128 stands for zero in the data rows.
Here are some points:
[175 122 96 106 97 89 87 100 93 133 158 151 108 105 152 142 138 144 74 89 113 86 89 142 169 87 132 141 117
 113 120]
[166 138 178 106 174 144 161 132 177 141 131 115 145 143 123 149 86 125 178 154 91 104 86 87 126 89 107 168 107
 156 172]
[127 123 171 145 121 133 171 162 114 122 84 152 166 133 101 79 74 133 168 107 141 147 114 109 103 153 87 139 137
 116 137]
[117 137 154 149 123 181 169 102 94 152 95 125 183 155 86 183 172 183 118 158 124 78 120 93 136 128 154 183 108
 183 82]
[141 77 120 113 76 113 75 75 110 149 149 142 180 109 120 179 180 92 155 82 107 77 136 111 141 157 150 157 137
 169 129]
[139 167 99 93 136 78 126 107 118 121 133 177 172 146 94 96 94 141 91 94 143 142 120 90 174 178 109 89 179
 111 161]
[78 75 169 90 144 181 154 82 147 107 91 78 166 76 134 182 149 171 133 82 152 90 89 86 116 178 84 178 163
 183 106]
[109 131 82 123 73 80 102 107 120 98 119 165 101 88 88 88 107 154 80 118 160 141 150 118 161 159 115 94 117
 93 87]
[102 109 101 157 90 94 112 152 106 107 105 142 78 90 95 85 95 131 82 122 180 149 164 158 138 147 129 78 91
 79 98]
[88 159 111 129 85 123 157 129 85 82 107 90 101 88 95 133 92 74 132 101 173 163 111 98 149 168 86 167 110
 105 122]
[181 164 135 97 173 117 104 126 172 152 159 122 104 169 125 147 85 114 126 141 105 91 118 104 142 85 105 149 110
 153 174]
[131 174 135 82 181 98 96 91 183 77 86 88 183 167 183 139 103 108 177 183 77 120 146 131 108 90 182 183 183
 103 114]
[86 145 179 128 175 162 91 127 182 85 78 87 161 139 182 97 95 164 180 183 90 91 102 172 76 77 183 177 173
 129 85]
[91 115 98 79 155 121 165 89 146 97 137 128 138 118 132 152 112 109 133 111 129 147 88 82 153 174 139 144 150
 149 165]
[140 152 78 85 162 93 148 113 172 115 163 179 156 155 147 99 105 127 129 162 105 181 103 103 154 117 128 82 168
 87 152]
[127 170 93 77 177 75 130 86 170 119 164 183 181 147 123 107 84 165 136 132 107 148 107 78 176 145 118 111 173
 94 177]
[167 130 145 83 167 103 142 108 174 146 152 137 155 138 124 129 83 139 132 142 93 88 95 84 161 86 92 161 112
 157 173]
[99 77 139 117 171 174 157 134 182 82 157 94 95 145 159 121 144 110 158 157 83 146 79 135 87 148 161 110 98
 148 123]
[147 112 157 160 101 162 79 149 84 158 136 106 101 166 126 161 177 96 164 133 162 95 144 145 84 161 146 157 164
 166 128]
[171 131 167 88 170 118 126 122 180 169 133 113 153 136 125 146 105 156 168 148 81 90 97 98 150 94 95 174 114
 153 177]
[145 156 106 122 183 101 132 157 168 172 168 170 117 177 165 89 81 169 157 173 97 150 107 130 139 88 155 96 114
 80 148]
[91 108 130 95 94 155 178 96 115 76 94 73 142 81 109 168 104 144 135 75 166 127 89 86 128 179 126 173 165
 167 111]
[84 116 136 179 76 158 171 175 89 88 74 89 84 91 101 88 98 87 143 158 133 181 134 147 96 139 79 130 85
 80 96]
[76 143 150 174 87 181 175 164 87 121 102 86 111 115 167 170 162 160 96 135 181 133 128 149 103 113 177 147 119
 141 75]
[104 163 101 97 102 119 154 93 77 85 84 102 143 78 81 151 86 73 112 76 166 154 123 76 169 182 85 166 158
 133 143]
[166 173 129 154 143 122 114 167 119 156 140 179 130 150 146 82 137 170 101 133 172 156 168 147 121 139 117 74 148
 89 117]
[99 162 81 124 86 98 146 114 75 87 115 120 91 81 85 123 100 97 78 84 151 165 146 102 177 175 101 130 119
 88 105]
[183 158 161 158 171 170 99 165 126 139 101 88 77 173 118 148 152 97 160 175 174 88 183 150 85 84 111 130 90
 153 157]
[105 87 124 129 119 121 91 105 122 133 114 180 132 81 135 144 154 162 136 160 104 99 127 158 107 143 169 104 85
 134 97]
[97 103 132 183 88 131 130 183 119 104 98 113 73 99 133 77 94 125 136 162 155 176 171 181 101 100 161 76 76
 77 81]
[138 142 83 74 175 75 122 77 182 130 166 183 175 153 132 95 106 141 160 126 89 165 77 77 172 108 106 110 169
 102 182]
[89 88 120 110 156 165 152 115 157 90 113 82 103 101 151 162 141 126 141 108 112 125 82 122 114 180 150 157 157
 168 132]
[91 77 175 156 160 182 174 162 157 93 110 73 100 110 178 156 131 135 175 128 98 131 93 157 74 155 156 161 115
 145 96]
[146 147 117 133 131 94 122 139 95 149 131 172 146 138 105 106 107 170 149 104 177 140 149 130 139 167 102 98 168
 110 116]
[137 118 170 152 165 155 177 181 148 145 120 122 162 156 155 77 78 130 181 168 114 156 113 128 97 118 147 91 110
 89 145]
[133 128 88 101 178 115 149 117 163 102 168 158 152 152 160 116 119 111 108 146 94 164 93 119 141 129 141 96 141
 98 158]
[119 142 115 165 78 122 139 160 82 102 107 145 89 114 101 74 123 162 132 112 169 149 175 159 123 138 110 78 101
 84 92]
[151 125 166 107 124 116 115 92 99 160 73 154 179 137 75 155 141 133 151 75 154 76 140 79 135 180 74 176 178
 174 174]
[99 169 123 75 161 117 82 77 181 77 97 89 168 121 181 93 104 171 152 182 89 89 110 127 117 92 181 179 183
 136 98]
[130 175 88 127 141 86 151 132 132 135 122 153 121 132 145 91 90 127 98 117 151 168 133 129 163 128 105 75 174
 83 138]
[161 130 95 108 77 104 74 74 143 134 181 117 123 130 103 175 183 162 124 80 95 74 97 86 177 175 137 173 182
 170 172]
[137 92 117 100 110 114 87 76 166 133 182 99 163 121 146 168 175 155 166 74 79 75 85 99 177 163 158 179 150
 180 170]
[107 103 115 183 96 135 143 182 111 97 88 102 73 82 144 80 77 118 125 164 133 178 165 178 83 108 155 88 74
 75 83]
[166 180 99 77 181 81 101 98 152 148 152 163 133 162 121 143 120 174 130 142 121 128 133 89 181 118 87 134 133
 143 180]
[154 112 116 165 95 133 76 129 98 168 155 137 123 164 127 155 181 98 84 82 143 104 168 174 110 133 159 110 132
 147 93]
[80 86 134 150 98 97 148 118 109 92 74 95 104 86 91 101 88 124 88 149 118 138 151 136 140 131 110 143 83
 106 102]
[174 163 136 129 164 157 137 159 181 149 158 94 75 143 147 149 126 92 86 138 95 104 134 140 91 73 127 163 80
 147 106]
[83 163 99 87 74 135 124 77 91 104 118 100 164 80 104 182 172 166 98 78 181 111 102 76 165 161 140 170 172
 176 90]
[156 148 126 155 118 142 80 136 98 153 138 129 82 166 107 148 177 78 157 154 169 84 180 138 105 124 148 123 166
 146 124]
[126 90 156 178 107 151 89 161 122 167 152 162 97 99 177 140 177 126 157 157 115 102 143 178 90 107 180 88 77
 119 86]
[169 162 148 76 172 99 132 91 178 162 165 131 167 129 109 155 101 144 169 155 86 88 104 84 172 116 79 167 130
 169 182]
[183 159 103 93 159 134 81 112 147 114 108 74 95 143 101 173 165 123 80 106 136 77 165 88 118 86 81 162 111
 155 174]
[122 173 90 94 138 80 140 112 116 129 134 155 160 115 92 108 104 132 88 87 125 143 129 91 172 143 93 93 167
 100 154]
Then 24 other points, each followed by its number:
[164 164 141 82 154 109 98 108 164 150 162 123 115 139 132 160 87 92 129 115 92 94 97 94 171 77 104 171 107
 164 175] 0
[105 104 169 137 93 145 85 107 162 123 119 174 159 79 150 164 170 125 145 158 78 96 119 148 100 123 169 121 86
 165 110] 1
[180 168 94 87 183 116 84 98 151 128 142 97 88 136 103 175 170 97 91 126 119 85 146 86 136 81 75 174 103
 168 160] 2
[145 153 152 140 126 136 117 151 87 178 108 154 129 149 109 124 141 156 138 113 171 103 169 136 126 121 120 119 156
 114 126] 3
[150 116 116 157 79 133 78 121 111 128 163 158 124 120 141 161 178 104 132 93 146 106 151 154 123 162 158 118 150
 148 114] 4
[152 158 122 117 129 105 117 135 127 172 115 149 144 145 115 125 129 158 139 114 130 123 156 128 137 119 92 105 172
 106 134] 5
[132 155 104 112 110 86 137 124 103 117 125 142 140 127 98 88 110 136 106 84 162 161 143 91 169 165 93 95 166
 90 158] 6
[173 167 138 135 154 121 116 145 135 181 145 138 97 183 146 136 142 109 159 163 145 114 160 123 133 100 116 117 134
 132 139] 7
[114 168 75 123 109 87 135 112 83 86 130 143 89 82 81 103 83 99 77 82 163 171 153 114 177 173 97 94 145
 91 119] 8
[146 79 152 173 88 160 74 138 160 159 176 97 112 130 144 149 180 125 168 95 93 76 109 167 115 135 173 151 128
 154 129] 9
[131 136 171 118 174 123 158 140 133 173 106 137 169 178 100 133 93 158 170 139 113 98 124 87 123 109 102 167 146
 123 167] 10
[149 120 117 73 180 79 149 78 156 130 150 179 181 159 106 143 73 167 172 95 89 127 78 73 175 154 82 166 176
 162 183] 11
[108 131 129 167 113 111 137 167 90 98 104 139 87 113 130 78 89 121 142 89 172 162 151 164 125 170 95 82 114
 82 122] 12
[150 119 131 164 86 143 77 141 121 170 156 144 113 148 138 156 175 99 94 93 147 106 141 171 107 132 159 113 149
 110 97] 13
[104 102 81 124 102 79 101 89 115 89 117 145 92 73 94 90 118 166 80 142 131 145 169 116 165 173 119 122 102
 112 118] 14
[163 109 171 156 113 130 120 174 142 161 172 129 102 132 176 100 109 167 128 147 73 125 76 164 109 73 154 107 77
 94 126] 15
[172 146 141 92 153 140 93 90 121 139 74 78 145 139 76 181 163 94 116 126 112 75 173 77 101 140 82 183 135
 180 182] 16
[78 95 77 109 145 75 105 86 153 74 112 88 161 103 114 151 106 78 79 176 115 155 176 118 170 130 112 163 146
 105 78] 17
[180 168 125 78 153 124 103 79 178 118 153 89 141 111 91 181 84 79 125 94 98 81 92 74 156 95 75 182 126
 181 181] 18
[155 107 183 162 157 174 146 180 160 148 150 89 96 153 156 121 84 102 178 149 77 96 92 163 86 76 142 165 74
 134 145] 19
[136 104 121 111 169 149 182 119 166 103 122 132 153 132 157 112 113 90 135 143 84 159 81 101 109 139 152 141 124
 126 162] 20
[97 77 159 157 177 175 182 169 161 103 148 99 110 154 171 101 134 87 174 171 99 158 74 149 79 131 174 134 99
 117 127] 21
[143 156 122 81 116 87 142 82 98 121 101 180 183 119 83 147 97 182 126 76 154 120 142 74 167 177 73 140 177
 143 178] 22
[134 170 130 151 155 117 171 171 129 136 164 165 115 162 164 74 75 145 154 145 144 171 109 160 139 98 149 73 131
 75 113] 23
Which three of these numbered points are nearest to each point below, ignoring the 3 directions in which the first points spread most? Their numbers follow each, nearest first.
[150 177 77 76 156 73 106 90 152 131 172 182 149 152 126 80 117 156 97 100 135 160 94 80 181 146 95 84 182
 90 175] > 6 23 8
[140 84 158 180 93 156 100 157 123 145 148 161 109 107 158 113 162 141 141 145 135 117 163 180 83 108 174 86 89
 101 86] > 4 9 13
[163 102 177 120 138 146 149 137 159 132 171 96 132 122 141 131 75 108 150 97 74 98 76 144 125 75 118 175 75
 149 173] > 19 0 18
[117 79 135 175 82 146 84 142 110 160 145 173 124 111 169 132 168 132 107 123 138 109 158 168 95 132 176 115 82
 124 104] > 4 13 9
[176 133 154 74 169 127 120 84 177 128 131 91 157 128 89 164 116 103 112 121 84 75 116 74 151 122 73 181 116
 182 183] > 18 0 8
[97 87 119 95 107 93 100 74 120 95 83 124 157 75 96 110 124 165 103 136 100 107 154 107 144 166 102 163 140
 147 117] > 14 22 6
[100 83 106 137 75 84 114 96 128 114 106 130 117 87 87 108 117 160 85 120 119 136 178 139 136 168 111 133 85
 109 106] > 14 1 8
[87 97 81 120 120 77 114 92 125 75 95 109 152 99 115 138 112 92 88 166 121 157 181 117 163 147 116 155 129
 92 91] > 17 14 8
[121 113 107 75 159 74 160 85 158 133 160 168 179 147 119 110 84 163 148 129 88 126 84 77 167 120 110 157 140
 123 182] > 11 6 20
[154 123 174 162 141 150 130 170 108 183 87 129 155 160 114 119 116 146 141 124 169 106 157 141 86 126 109 134 158
 142 162] > 3 10 5
[167 104 140 101 99 143 79 73 119 137 159 82 172 135 78 178 180 158 123 99 85 77 106 75 147 183 96 182 181
 182 180] > 6 5 9
[164 148 77 95 112 105 91 87 113 149 178 125 77 102 149 172 88 88 74 85 107 86 81 116 182 91 113 153 129
 166 153] > 0 18 8
[169 141 87 94 128 104 86 104 151 114 183 103 86 116 136 177 129 98 75 86 76 92 103 96 164 78 100 159 109
 174 148] > 0 2 18
[104 126 78 122 122 92 118 103 128 82 92 82 159 120 107 153 133 93 80 167 134 171 181 115 172 135 88 151 132
 116 85] > 17 8 14
[139 134 114 97 149 126 170 126 165 110 148 157 168 144 159 94 111 115 143 142 113 167 109 105 123 125 136 114 149
 104 167] > 20 6 21
[79 76 180 121 146 183 181 125 165 129 103 80 157 89 139 179 166 179 173 113 114 84 88 110 77 164 88 176 107
 182 106] > 11 22 12
[164 174 112 114 183 95 156 163 165 151 170 181 108 176 174 81 80 161 148 164 128 150 101 145 142 79 141 79 126
 81 132] > 23 6 12
[168 117 180 131 142 157 150 159 178 166 145 107 106 137 154 119 78 118 181 153 88 83 95 123 114 74 140 152 91
 115 153] > 19 0 6
[140 97 160 181 114 167 82 172 131 144 167 172 85 98 180 112 158 129 116 170 111 101 145 183 84 81 182 75 74
 109 79] > 4 1 13
[110 113 124 118 150 153 174 143 154 99 113 108 137 126 140 107 93 76 140 116 125 173 115 118 103 133 133 131 157
 126 136] > 20 21 6
[147 126 125 92 130 79 117 107 152 177 180 149 148 130 149 144 121 168 119 117 74 110 76 110 159 82 133 146 92
 129 164] > 15 0 19
[85 183 75 86 93 77 119 81 98 80 144 114 90 82 92 157 123 80 78 73 162 166 144 80 181 179 94 133 174
 135 125] > 8 0 6
[166 179 137 141 164 133 102 155 169 166 144 122 76 183 135 148 146 93 145 173 129 116 141 159 128 84 94 107 122
 120 140] > 7 5 2
[108 113 152 102 111 132 79 83 158 134 160 169 176 85 142 180 172 117 155 150 87 75 101 132 121 150 168 142 101
 176 116] > 1 4 14
[177 149 172 168 152 168 150 181 126 174 128 108 81 182 151 102 167 91 177 176 154 124 179 170 90 87 120 109 96
 108 117] > 7 3 5
[183 182 104 112 149 149 75 123 131 126 126 85 75 159 116 146 180 152 81 137 181 103 174 124 114 89 108 138 104
 142 146] > 2 7 16
[144 147 117 130 183 104 153 164 172 166 174 160 127 181 162 81 79 169 153 171 107 140 104 156 142 86 147 91 121
 88 120] > 23 6 11
[130 89 130 167 98 151 82 146 145 156 183 96 89 132 176 130 181 145 165 92 90 87 92 175 122 103 181 126 131
 146 117] > 9 15 4
[123 96 164 115 104 141 88 95 146 150 142 146 173 90 147 178 179 91 164 140 84 79 98 142 109 123 170 159 95
 172 120] > 1 4 9
[91 143 76 110 80 73 90 86 109 104 120 164 103 84 81 85 139 155 75 125 127 129 166 115 175 159 97 108 121
 108 100] > 14 8 1
[143 78 142 136 106 106 82 111 151 151 78 127 159 93 162 164 178 149 73 81 128 82 138 140 124 171 161 158 138
 130 165] > 13 6 4
[92 134 132 145 136 157 173 139 131 92 98 111 99 101 131 103 114 88 104 92 132 175 98 117 112 137 148 106 137
 113 104] > 20 21 8
[78 94 84 107 108 75 96 85 134 98 108 146 101 74 106 92 132 149 101 129 122 123 177 113 168 133 112 112 126
 117 116] > 14 8 1
[143 119 103 105 108 86 79 89 79 144 147 174 146 107 93 157 179 130 88 75 170 97 180 114 157 181 115 126 157
 141 127] > 4 13 5
[182 181 105 112 176 124 90 136 161 126 153 104 80 155 133 154 165 76 129 159 148 101 139 136 138 90 104 132 106
 156 155] > 2 7 8
[100 74 176 176 91 138 166 157 111 115 81 94 104 95 122 80 86 146 165 170 110 137 167 167 87 138 144 117 84
 132 102] > 11 22 6
[182 175 147 86 170 110 96 99 130 177 146 128 142 151 110 160 127 106 178 155 139 86 130 78 153 111 82 163 147
 164 174] > 7 3 5
[126 172 88 118 96 81 113 111 96 138 121 169 139 108 84 96 115 168 101 77 181 158 147 111 167 167 79 82 151
 104 112] > 5 6 3
[110 120 120 82 87 84 155 84 109 116 78 166 181 96 73 129 109 177 94 73 140 116 155 75 162 183 73 159 149
 160 169] > 22 11 10
[161 98 133 133 74 134 76 94 121 142 171 101 158 109 113 175 182 117 144 76 100 78 104 115 138 165 123 172 160
 177 149] > 9 4 13
[107 180 73 103 82 78 135 79 93 73 144 116 93 74 83 142 137 118 73 102 156 157 133 89 183 154 91 115 143
 118 112] > 8 0 6
[146 105 154 119 104 120 112 112 88 113 76 152 178 125 76 137 140 162 119 74 161 116 173 92 113 176 89 133 158
 156 142] > 22 5 6
[80 104 78 141 120 96 113 111 135 81 93 84 134 91 91 160 122 90 85 172 138 177 179 127 171 148 89 149 106
 120 85] > 17 14 8
[161 127 164 98 142 136 95 100 117 139 83 93 166 176 75 179 152 81 164 131 132 73 175 78 102 131 88 181 143
 178 178] > 16 7 10
[79 79 104 151 120 101 109 133 137 76 81 81 137 119 127 133 91 83 120 178 107 176 181 152 134 135 128 174 96
 87 83] > 17 14 8
[142 101 155 133 118 112 137 143 125 179 171 135 130 132 164 102 101 175 156 132 80 137 74 146 125 75 151 138 86
 91 150] > 15 19 23
[171 137 119 141 125 142 78 114 77 146 159 101 98 155 102 171 176 119 171 152 172 84 146 117 115 126 138 165 175
 171 164] > 7 3 5
[153 114 138 109 133 106 120 121 130 174 175 137 110 124 162 128 108 153 103 117 82 125 80 119 145 79 138 125 96
 106 156] > 15 19 0
[73 99 161 78 158 180 176 73 169 94 125 76 171 94 100 183 144 171 161 106 108 73 83 82 101 179 76 176 120
 183 144] > 11 20 12
[168 101 146 86 103 96 99 94 114 173 171 135 147 103 121 138 128 160 99 80 81 112 73 100 165 82 114 165 83
 127 171] > 15 19 0
[126 150 175 147 168 151 163 173 133 177 107 124 143 168 142 94 80 162 174 140 103 131 125 110 100 98 115 129 117
 107 137] > 10 22 6
[94 183 73 89 117 90 123 85 112 80 155 139 84 85 110 155 144 120 73 79 180 161 145 86 183 174 118 112 178
 104 102] > 8 6 23
[113 106 176 146 132 164 96 123 155 129 120 158 135 84 166 160 157 139 168 174 77 90 110 165 80 110 173 120 87
 148 98] > 1 14 4
[181 150 154 104 131 140 88 109 119 147 87 80 133 173 83 174 147 98 159 157 169 80 160 112 102 139 91 178 170
 179 170] > 16 7 5
[73 76 159 182 100 147 145 178 147 83 76 110 91 108 148 92 78 86 159 179 132 169 169 177 79 104 151 150 76
 75 80] > 11 8 20
[158 114 117 150 77 132 73 109 125 166 174 93 119 126 140 172 183 122 119 81 105 85 115 137 150 172 164 165 153
 159 153] > 9 4 13
[148 129 153 139 114 147 124 143 91 160 77 157 149 146 87 118 142 151 115 108 172 111 175 134 116 165 107 118 152
 143 131] > 3 5 22
[153 165 99 95 169 87 165 124 142 131 144 166 159 141 117 84 123 134 110 104 118 143 99 122 158 140 124 88 162
 83 166] > 6 23 12
[123 151 84 120 105 75 127 113 81 116 106 171 128 110 86 86 92 132 90 79 180 139 156 85 176 165 75 87 165
 88 127] > 6 5 12
[162 151 180 138 162 159 155 166 136 182 119 121 126 181 129 124 102 122 181 168 122 105 140 120 96 90 112 135 94
 130 150] > 10 7 3
[127 163 136 163 176 134 172 179 154 135 139 174 129 171 163 74 74 151 167 158 115 163 112 149 119 102 149 80 123
 79 119] > 23 6 11
[93 181 73 91 97 82 136 80 80 73 126 137 80 74 90 140 145 100 79 79 177 179 152 79 183 170 85 104 158
 99 93] > 8 6 0
[120 110 83 142 75 143 116 124 81 111 165 134 125 149 157 98 180 90 79 131 96 177 115 169 118 80 140 78 96
 179 125] > 4 15 13
[88 94 92 102 105 88 95 81 118 99 92 150 134 76 116 120 122 178 91 145 127 114 162 95 151 130 133 120 103
 136 103] > 14 1 8
[176 162 137 133 147 150 111 151 177 155 152 100 82 142 154 139 136 79 110 138 91 92 106 121 127 74 127 156 81
 162 147] > 0 18 2
[117 164 90 80 144 76 150 94 127 111 140 170 174 128 111 113 101 143 82 105 136 144 112 75 174 137 101 106 180
 118 170] > 6 8 23
[181 107 114 90 122 133 106 79 103 113 151 88 146 88 100 174 73 82 90 77 73 74 78 83 165 103 90 183 108
 182 178] > 18 0 19
[133 114 110 149 103 127 77 124 95 175 150 149 124 118 129 158 178 77 129 82 146 85 158 159 112 145 152 117 146
 150 133] > 4 13 9
[172 159 150 125 154 155 117 159 181 170 176 111 81 161 160 149 116 112 126 152 104 107 117 152 126 75 129 136 84
 97 156] > 0 19 8
[171 125 162 150 152 170 147 167 163 161 165 99 82 161 163 140 98 105 156 127 75 120 91 160 112 73 134 140 75
 129 134] > 19 0 15
[158 98 109 87 74 117 94 76 82 124 129 92 150 80 108 177 111 96 77 73 79 73 79 89 167 128 90 180 117
 174 165] > 0 19 18
[172 182 95 88 172 107 88 95 135 127 105 118 105 152 79 177 174 116 108 136 153 82 178 79 145 109 83 177 143
 177 171] > 2 16 7
[101 95 93 137 105 94 111 106 104 100 136 163 88 80 130 97 142 167 74 151 150 149 180 125 150 116 162 83 96
 90 100] > 14 1 8
[116 88 157 133 117 128 84 96 137 125 135 181 157 87 145 145 173 123 136 149 94 82 124 144 120 114 155 135 91
 163 112] > 1 4 14
[152 115 153 176 105 162 94 165 75 172 136 132 99 146 123 147 169 79 175 126 148 93 163 174 84 149 159 109 148
 128 106] > 4 7 13
[113 92 173 147 99 167 98 130 155 117 132 146 142 79 163 123 161 149 146 177 97 91 114 172 82 111 172 119 107
 139 85] > 1 14 4
[145 114 122 175 97 152 78 138 112 173 158 128 116 134 128 167 174 89 130 109 158 98 157 163 94 134 172 133 152
 140 109] > 13 4 9
[177 174 100 99 172 133 86 119 173 132 169 110 81 142 134 162 115 88 89 126 113 97 153 117 161 81 130 143 89
 168 152] > 2 0 18
[164 136 160 176 122 141 122 182 144 176 179 141 74 156 180 94 122 157 128 152 86 146 76 180 120 73 170 77 73
 79 94] > 15 9 23
[134 167 82 111 132 80 103 115 106 142 121 183 134 126 102 114 134 176 76 83 175 136 155 134 174 156 91 89 173
 112 113] > 5 3 6
[168 139 118 73 166 80 124 78 166 163 146 159 169 149 102 156 91 138 162 106 91 117 98 74 179 117 84 163 144
 159 183] > 11 19 6
[95 182 80 92 74 83 134 83 74 79 137 97 112 75 86 164 154 107 74 98 174 155 141 104 182 157 90 144 154
 145 101] > 8 0 6
[108 83 149 138 123 132 85 105 123 123 141 171 156 88 124 145 161 132 115 124 126 101 113 130 104 131 152 115 82
 155 96] > 1 4 14
[130 153 133 147 106 112 147 153 105 121 109 141 139 117 110 75 73 148 100 105 167 145 145 126 133 165 99 95 127
 85 121] > 6 22 12
[180 141 167 104 155 142 125 126 176 153 142 86 125 135 113 167 110 80 121 123 75 79 88 79 135 88 94 176 82
 173 178] > 18 0 19
[183 163 144 82 173 141 92 102 165 158 110 85 107 144 98 171 119 89 137 139 90 74 125 75 130 83 77 180 104
 181 181] > 18 16 0
[128 74 171 155 94 172 76 128 130 180 147 104 167 115 147 168 172 89 173 88 92 105 112 133 94 158 161 173 92
 166 139] > 9 4 15
[163 108 130 110 139 94 110 128 141 142 173 161 136 135 155 104 151 181 103 112 78 152 85 126 122 78 142 111 88
 82 162] > 15 9 6
[82 85 76 134 130 91 111 113 140 78 94 90 161 110 125 154 98 91 82 180 102 173 165 134 166 117 122 166 139
 96 80] > 17 14 8
[152 146 144 75 158 84 115 82 171 159 169 133 165 124 113 135 99 166 152 110 76 113 77 76 169 96 92 171 126
 149 180] > 19 15 0
[118 97 142 88 116 127 74 74 158 145 151 146 180 82 153 177 179 84 171 101 74 73 91 98 148 164 157 179 94
 177 141] > 1 4 9
[95 136 116 112 113 152 181 120 107 79 101 93 108 101 136 151 102 83 131 77 130 152 103 80 128 175 140 154 167
 139 118] > 20 8 21
[175 149 177 114 177 136 170 150 150 171 145 135 148 174 130 130 92 149 176 176 93 121 112 101 115 82 108 138 97
 122 177] > 10 22 19
[101 90 98 165 110 102 87 133 139 112 117 160 83 95 129 87 130 177 87 134 152 148 183 172 155 125 143 75 81
 103 90] > 14 1 4
[101 76 161 171 91 142 161 149 122 100 90 103 95 86 143 76 119 129 128 140 109 153 174 173 88 113 136 117 73
 91 99] > 6 14 11
[94 166 93 133 131 121 164 132 120 84 126 105 79 101 136 121 98 77 78 91 176 170 129 126 149 167 160 106 155
 92 104] > 8 23 6
[93 92 115 146 106 108 145 116 127 96 85 113 91 73 121 82 95 147 97 160 118 131 150 157 120 125 139 144 99
 109 86] > 14 8 11
[179 122 163 148 149 145 141 166 169 141 160 109 87 168 169 122 82 105 133 158 87 121 97 156 128 74 141 133 82
 121 150] > 19 0 8
[161 94 136 174 89 164 78 148 140 180 174 119 107 136 160 146 179 120 156 99 120 89 121 178 114 134 175 134 131
 148 110] > 9 4 13
[157 111 139 146 132 175 132 157 168 140 156 73 91 136 139 148 119 159 89 89 75 109 124 132 81 78 114 164 82
 136 156] > 19 15 0
[178 154 148 165 155 148 126 183 151 181 146 124 80 175 163 106 153 128 139 172 171 136 166 173 95 93 139 88 121
 91 105] > 7 3 5
[118 106 148 182 98 175 75 178 164 181 173 145 98 115 182 137 177 74 122 167 101 109 113 183 94 82 183 80 73
 116 75] > 13 4 9
[181 174 120 109 164 108 97 114 129 174 132 134 120 171 96 159 146 130 151 137 160 96 165 102 155 110 92 129 149
 145 136] > 7 3 5
[135 141 137 148 125 129 128 148 111 147 88 138 136 150 92 109 147 164 142 107 153 130 172 120 130 118 93 121 153
 144 111] > 5 3 22
[101 91 121 136 146 123 140 131 162 78 73 76 180 133 170 168 113 76 138 182 91 144 168 175 105 98 149 181 147
 108 78] > 17 8 20
[179 121 139 110 138 136 89 108 76 136 82 98 126 168 80 171 169 121 166 134 151 86 123 98 92 130 87 178 160
 173 177] > 16 7 3
[177 127 133 84 127 102 89 74 90 127 100 112 172 140 73 182 167 86 166 99 154 74 138 79 132 179 76 181 181
 181 181] > 16 7 6
[131 106 151 152 151 169 177 174 129 120 111 113 127 142 149 85 73 75 127 145 116 179 90 155 92 108 132 88 118
 81 130] > 20 21 19
[110 182 74 105 112 80 119 107 105 86 160 147 86 89 117 96 118 88 76 79 180 174 142 98 182 173 104 91 171
 79 101] > 8 6 23
[152 136 145 79 137 112 103 75 87 150 73 120 177 131 73 181 159 85 157 85 146 78 152 80 140 173 77 181 182
 173 173] > 16 5 3
[86 93 169 148 110 182 175 131 112 128 109 84 146 105 158 180 168 181 153 91 179 96 110 120 106 136 154 169 154
 180 88] > 23 6 22
[148 102 140 143 103 108 140 158 124 183 174 161 94 154 178 107 148 163 92 136 96 148 109 162 111 75 175 83 78
 83 133] > 15 9 13
[114 80 146 145 80 113 129 114 104 128 79 148 165 97 84 128 134 172 116 100 140 111 167 108 104 176 106 125 88
 142 126] > 22 11 6
[130 164 75 84 97 73 88 83 78 119 129 183 149 120 81 115 160 183 76 73 180 126 166 96 182 169 84 76 180
 115 128] > 5 3 6
[118 129 74 76 173 97 133 92 177 100 164 147 148 115 158 127 121 82 92 134 93 169 94 98 153 124 163 109 154
 115 161] > 20 8 21
[170 150 178 105 179 158 136 121 161 164 109 79 140 164 96 165 133 73 182 136 99 82 118 92 101 92 78 180 102
 175 176] > 16 18 19
[170 183 92 83 152 78 94 100 141 168 157 171 155 147 114 111 140 176 95 112 148 129 135 93 180 115 100 122 177
 115 159] > 5 3 7
[126 147 115 169 115 136 159 172 117 114 117 116 91 125 138 86 75 121 95 95 177 158 159 158 128 129 125 82 123
 74 103] > 6 8 23
[111 110 118 78 137 110 88 73 182 171 182 141 182 76 179 176 182 122 152 160 73 77 79 110 158 123 181 171 94
 174 150] > 1 14 4
[110 92 125 181 75 138 156 162 92 105 96 121 82 84 130 78 98 128 117 150 126 157 174 172 93 119 144 97 79
 91 101] > 6 8 14
[94 87 158 108 128 125 94 104 144 100 84 122 135 77 142 120 121 178 147 165 100 83 151 145 96 141 136 131 106
 150 111] > 14 22 1
[77 73 169 145 183 182 183 165 177 91 141 75 93 128 158 133 127 113 182 151 87 137 79 161 73 141 157 139 101
 155 138] > 21 20 11
[101 130 97 172 100 121 154 161 107 92 112 111 75 85 104 91 73 105 88 146 159 176 159 162 139 120 107 101 88
 75 92] > 8 0 18
[109 111 146 171 101 147 160 178 83 104 77 107 91 90 97 84 76 101 104 116 155 171 156 170 99 121 100 104 81
 75 94] > 19 6 8
[121 85 182 171 119 181 115 158 138 133 122 160 121 90 174 142 171 94 162 163 85 82 129 176 74 114 176 118 73
 131 87] > 1 4 9
[79 105 136 101 124 118 107 83 139 101 99 121 162 78 127 134 133 183 149 165 78 91 144 113 106 157 144 156 122
 165 131] > 14 1 22
[169 107 183 128 173 164 170 164 173 180 111 104 154 165 153 112 79 146 183 171 82 122 115 108 98 85 129 154 97
 121 160] > 10 19 6
[177 132 130 174 100 148 77 155 108 143 159 113 76 165 150 139 181 122 137 147 150 127 131 171 111 103 159 141 139
 145 118] > 4 13 7
